Here are some points, one per row:
[-0.77 -0.42 -2.01  0.05  1.41  0.63  0.65  0.89  0.15  0.55  0.11  0.22
 -0.13 -0.34 -1.47  1.74 -0.29  1.44 -1.31  0.49  0.05  1.54 -2.02 -1.41]
[ 1.3   0.92 -1.38  2.1   1.58 -0.83 -0.25 -1.32  0.84 -0.29  0.58  0.48
 -1.37 -0.96  0.55 -0.23  1.58  0.15  1.18 -0.79  1.43 -1.07  1.41  0.76]
[-0.13 -1.22  0.21  0.24 -0.25  0.36 -1.03 -0.54 -0.19 -0.82 -0.76 -2.59
 -0.04  0.87 -0.42 -0.37  0.38  0.34  1.99  0.33  0.41  1.31  2.1  -2.2 ]
[-0.78  0.8   0.51 -0.7  -0.09  0.04  0.03 -2.59  0.94  1.12 -2.04 -1.17
  0.9   0.93 -0.52 -1.    0.38  1.83  0.38 -1.76 -1.28 -0.1   0.04  1.65]
[-0.32  0.21  0.12  0.03 -0.43 -0.14 -1.68  0.2   2.66 -0.07 -2.99 -0.45
 -0.25  0.18  0.73  0.19  0.12  0.74 -0.82  0.34 -0.13 -1.15  1.4   0.63]
[-0.88  0.35  0.48 -0.73 -0.27  0.18  0.97  1.83 -0.65  1.01  0.71 -0.45
  1.82  0.65  0.95  1.73  0.69  1.33  0.1   0.59  0.69 -0.7   1.48 -0.9 ]
[ 0.7   0.36  0.95 -0.82  1.4   0.11 -0.2   1.22  0.37  0.27  1.17  0.7
 -1.44 -0.69  0.17 -0.34 -1.12 -0.59 -0.1  -1.11  0.03  1.8  -0.51 -2.1 ]
[-1.42  1.    0.05 -0.44  1.03 -2.21 -0.3  -1.33 -1.63  1.   -1.88 -0.11
  0.28  1.34  1.41  0.17 -1.56 -1.23  1.06  0.19  0.91  0.14  0.55  0.19]
[-0.03 -0.16  1.1   1.12 -1.27  0.89  1.12 -1.17  1.33 -0.49  0.49  1.01
  1.05  0.91 -0.68 -0.45  1.52  0.5  -0.18  1.79  1.78 -0.65 -0.24  0.48]
[ 0.75 -0.33 -0.59  1.91 -0.37 -0.05  0.12  0.14 -0.19 -0.23 -1.83  0.95
  0.66 -0.76  1.68 -0.21 -0.48  1.31  0.06 -0.31 -1.19  0.87 -1.19  0.98]
[ 1.16 -0.51  0.55 -0.47  1.29 -1.74 -0.88 -0.39  0.02 -0.2  -1.63 -0.41
 -0.24  2.11 -1.27  0.19 -1.14 -0.46  0.25  0.35  0.58 -1.26 -0.18  1.12]
[ 0.83 -0.83 -0.59 -0.1   1.63  0.74  1.49  1.4   0.08  0.65  0.67 -2.32
 -1.52  0.73  0.44 -1.67 -1.09  0.21 -1.76  0.06 -0.69  0.32  1.27  0.45]
[-2.47 -0.63  0.96  1.44 -0.19 -0.53  0.85  0.99  0.34  0.61  0.62 -2.22
 -1.74 -0.67  1.6  -0.33  0.29 -0.85 -0.98 -0.42 -0.02  0.49 -0.83  0.49]
[ 0.94  3.05  0.78 -0.22 -0.02 -1.34  1.36 -0.3  -0.57 -2.37 -0.62  0.22
  0.67 -0.08  0.97 -0.2  -0.04 -0.18 -1.5   1.07  1.4   0.35  1.13 -0.55]
[ 0.75  1.1   0.09 -0.74  1.64 -1.36 -0.28 -1.62  0.02  0.32 -0.03  0.91
  0.5  -0.67  0.98  0.85  0.92  0.17 -1.23  0.06 -0.86 -0.23  0.57 -1.97]
[-0.79  1.62  2.65 -1.54 -0.08 -1.22 -0.1  -1.16  1.88 -1.37  0.29  1.39
 -0.44  0.41  0.   -0.91 -0.53 -0.6  -1.09  0.39 -0.05  1.13  0.03  0.12]
[-0.26  1.19 -0.56  1.27 -1.69 -0.92  0.98 -0.34 -1.24 -0.7  -0.56 -0.12
 -0.71  0.02 -2.97  0.05  0.24 -1.41 -0.53  1.29 -0.15 -0.71 -0.32  0.06]
[-0.1   0.65 -0.94  0.79 -0.4  -0.99 -0.89  0.34  0.51 -0.42  0.97  0.08
  0.48 -1.4   0.13 -1.78 -1.94  0.36  0.59 -0.5  -0.6  -0.26 -1.74 -0.43]
[-0.82  2.04  0.86 -0.13  1.54  0.1  -1.04 -0.62 -0.5   1.22 -0.75  0.81
 -0.78  0.61 -0.47  0.38  0.66  1.29 -0.25  0.38  0.23 -0.46  0.22  1.33]
[ 1.82  0.13 -0.35 -0.13 -1.24  0.73  1.82 -1.59 -0.24 -0.87 -0.72 -0.72
 -1.38 -0.09  0.28 -0.78  0.2   1.14  0.51 -1.26  1.27 -1.32 -1.35 -1.07]
[-1.98 -1.37  0.34 -0.85 -0.77 -0.66 -0.68 -0.32 -1.54 -0.3   0.15  1.74
 -1.38 -0.9   0.43  0.1  -0.83  0.71  0.56 -1.29  1.01  1.14 -0.53 -0.2 ]
[ 0.82  0.84  1.37  1.4  -1.47 -0.56 -0.84  1.26  0.51  0.05 -0.87  0.13
  1.35 -0.64 -0.82  0.07  1.03 -1.66  0.12 -0.96 -1.58  1.41 -0.99 -0.07]
[ 1.21 -0.54  0.42  0.72  0.47 -1.62 -0.11 -0.88  2.28  0.31  0.17 -1.39
 -1.06 -0.04 -1.57  0.14 -1.24  1.09  0.93  1.43  0.82  1.31  1.76  0.33]
[ 0.83  0.39  0.39  0.41  0.42  1.2  -1.85  1.22 -0.39  0.64  1.05  0.75
  0.2   1.11  0.65  1.03 -1.2  -1.75  1.15  0.93  0.88  1.18 -1.57  0.6 ]
[ 0.76 -1.31  0.18  1.17  1.32  0.38  0.88  1.53  0.44 -0.65 -0.88  1.96
  1.41  0.2   0.69  1.1  -0.86 -0.19  1.32 -1.38 -0.31 -1.18 -0.78 -0.96]
[-0.09 -2.28  0.7   1.15  0.17 -0.64 -0.06  0.31  0.2   0.1  -0.74  1.09
  1.27 -1.08  0.19  1.42 -1.28 -0.91 -0.91 -1.55 -0.42  1.35  0.6  -0.88]
[-2.71  0.38 -0.7  -0.96 -1.8  -0.28  0.23  1.19  1.73 -1.72  0.65  1.66
 -0.29 -0.81 -0.06  1.18 -0.88 -0.12  1.26  0.52 -1.57 -0.51  0.19 -0.15]
[-1.29 -0.21  0.88  0.78  0.59  0.28 -0.35 -1.42  0.78 -0.48  0.34  0.71
 -0.09  2.1  -0.62 -0.29  0.55 -0.49 -0.74 -0.44  0.01 -2.05 -0.15 -1.87]
[ 2.57 -0.19  0.2   0.81 -1.67  0.    0.26 -0.31 -1.06  1.09  0.93  1.1
 -1.14  0.32  0.8   1.03 -0.75  1.04  1.61 -0.84 -1.13  1.68  0.04 -0.36]
[ 0.5  -0.55 -1.2  -0.87  0.22  0.69 -0.76  1.21 -0.71 -1.76 -0.7   0.58
 -0.48  0.63  0.19 -0.7  -1.47  0.83 -0.45 -0.4  -1.55  0.31 -0.57  0.35]
[-0.59  0.13 -0.29 -2.53  0.27  1.31  0.14  1.2   0.73 -0.43 -2.39 -2.59
 -1.07 -1.45  0.24  0.77  1.04 -1.01  1.41 -0.88  0.83 -0.42 -1.15 -0.46]
[-0.12  0.48 -1.67 -0.33 -0.28 -0.2  -0.78  0.72 -1.14  1.46 -0.06  2.35
 -0.04  0.13 -0.64 -1.15  0.66 -0.6   0.47 -0.23 -1.35 -0.09  1.41 -1.2 ]
[ 0.72 -1.28  1.19  0.02 -0.34  0.58  0.03  0.02  0.18  0.19  1.58 -0.67
 -1.07  2.13 -0.36 -0.55  0.33 -0.82  0.17 -1.23 -0.92 -0.81  0.68  0.54]
[-0.19 -0.72 -0.51 -1.37 -1.55  1.09 -0.11 -0.48  1.04  1.15  0.48 -1.
  0.91 -1.52 -0.35  0.16 -1.82 -1.1  -2.03 -0.55  0.57 -0.51  0.64 -1.02]
[-0.46 -0.76  0.45 -0.04 -0.26  1.48  2.81 -0.15  0.43  1.53  0.9   1.17
  0.71 -1.   -1.27 -0.24 -0.49  0.79  0.48  0.42  1.87  0.33  1.09  1.62]
[ 0.41 -0.6  -1.31  0.4  -0.57  0.1  -2.62  0.51 -0.31 -0.18  0.25  1.28
 -0.13  1.06  1.12 -0.6   1.62  1.   -0.85 -0.59  1.47  1.44 -1.17  0.03]
[-0.25 -0.61  0.98 -0.56  0.72  0.43  0.75  1.07 -2.41  0.7   0.52  0.34
 -1.08 -0.85 -0.74 -0.19 -0.24  1.17 -0.36  1.47  1.2  -2.05  0.07  0.27]
[-1.06 -0.29 -0.25  0.89 -0.84  2.04 -0.02 -0.28 -0.03  0.   -0.19  0.49
 -1.19 -1.05  1.21 -0.4   0.84 -1.15  0.16  1.42  0.85  0.11  2.16  0.7 ]
[ 0.19  1.56  0.94 -0.21 -0.15  0.84 -0.88  1.41  0.21 -0.75  1.04 -1.38
  0.84  0.61 -0.94 -0.02  0.18  0.76  0.67 -2.15 -0.26 -1.4   1.17  0.18]
These points spread out most along one direction. Take the direction at right angles to it along which they spread out most. Go by this last direction. For each point below, how far along it does it lie, from 0 to 99? The average is 50, and the first point in the table lies past the average. One standard deviation of the points above along it is 16.
[ 0.56  0.21  0.63 -0.7  -0.63 -0.95  0.87  0.53 -1.88  1.22  1.32 -0.55
 -0.33  0.24  1.62  0.53 -0.64 -0.06 -0.29 -0.09  0.25 -1.78  0.22  0.93] : 63
[ 0.05  0.23  1.76 -1.16  0.3  -0.17 -1.2  -1.46 -0.23  1.44  0.08 -0.58
  0.73 -1.46  0.21  0.48  0.48 -0.41 -1.08  2.65 -0.49 -1.02 -1.31  0.4 ] : 48
[-1.83  0.08  0.22 -0.75 -0.32  0.51  0.49 -1.76  0.23 -0.22 -0.21 -0.04
  0.83 -0.32  1.1  -0.51  0.37 -0.47 -0.57  1.09 -1.14 -0.78  0.04 -1.38] : 50
[ 0.42 -0.25 -2.02 -1.4  -0.72 -0.22  0.22  1.61  0.63  1.35 -1.14  1.28
 -0.84  0.33  0.15  1.16  0.79 -0.91 -0.74 -0.7  -1.17  0.8   0.19  1.28] : 49
[ 0.42  1.27 -0.42  2.91 -0.4  -0.26 -0.85  1.17 -1.22 -0.02  0.09 -1.97
  1.13 -1.33  0.35 -0.33 -0.52  1.05 -0.79 -0.48  1.54  0.64  1.14  0.89] : 56
[-0.1  -2.4   0.04 -1.73  0.26  0.49 -0.62 -0.35 -1.73 -2.3   1.81 -0.95
  1.05 -0.65 -0.9   0.69  1.16  0.07 -1.02  0.06  0.3  -0.22  1.14  2.24] : 71
[-1.19 -1.25  0.01  0.38  2.38  0.44  1.21  1.9  -1.16 -0.75 -0.81  0.67
  0.15 -0.18  0.08 -0.9   1.31  0.95  1.44  0.5  -1.62  1.45 -0.3   1.19] : 56
[ 1.33  0.66 -1.8  -0.49  1.17  1.92 -1.23 -0.03 -0.03  0.69  1.05  0.82
  1.21 -0.04 -0.42 -0.52  0.15 -0.29  1.42  0.64 -0.73  0.52 -0.54 -0.46] : 48
[ 0.28 -1.37  0.46 -1.31 -1.1  -2.61  0.03  1.94  0.92  0.85 -0.15 -1.51
  0.51  0.25 -0.12 -2.89  1.43  0.86  0.81  0.49  1.37 -0.01 -0.1  -0.34] : 60
[-0.95  0.6  -1.46  1.19  0.73  0.09  1.12 -0.98  0.79  0.03  0.7  -1.02
  0.77  1.64  0.94  1.25 -0.05 -1.49  0.22  0.12  1.02 -0.16 -1.51  0.97] : 51
[ 0.54  0.68 -0.38  0.89 -1.22 -0.27 -0.69 -1.65  1.24 -0.63 -0.62 -0.64
 -0.38  0.57  0.35  3.17  0.76  0.87 -0.04  1.39 -1.59 -1.14 -0.37  0.26] : 34
[ 0.22 -1.4  -0.65 -1.43  0.55 -1.18  1.09 -0.2  -0.59  0.37  2.26 -1.46
  0.38 -1.57  0.14 -0.76  1.57 -0.58  0.4  -1.07 -0.08  0.    0.46  0.2 ] : 72
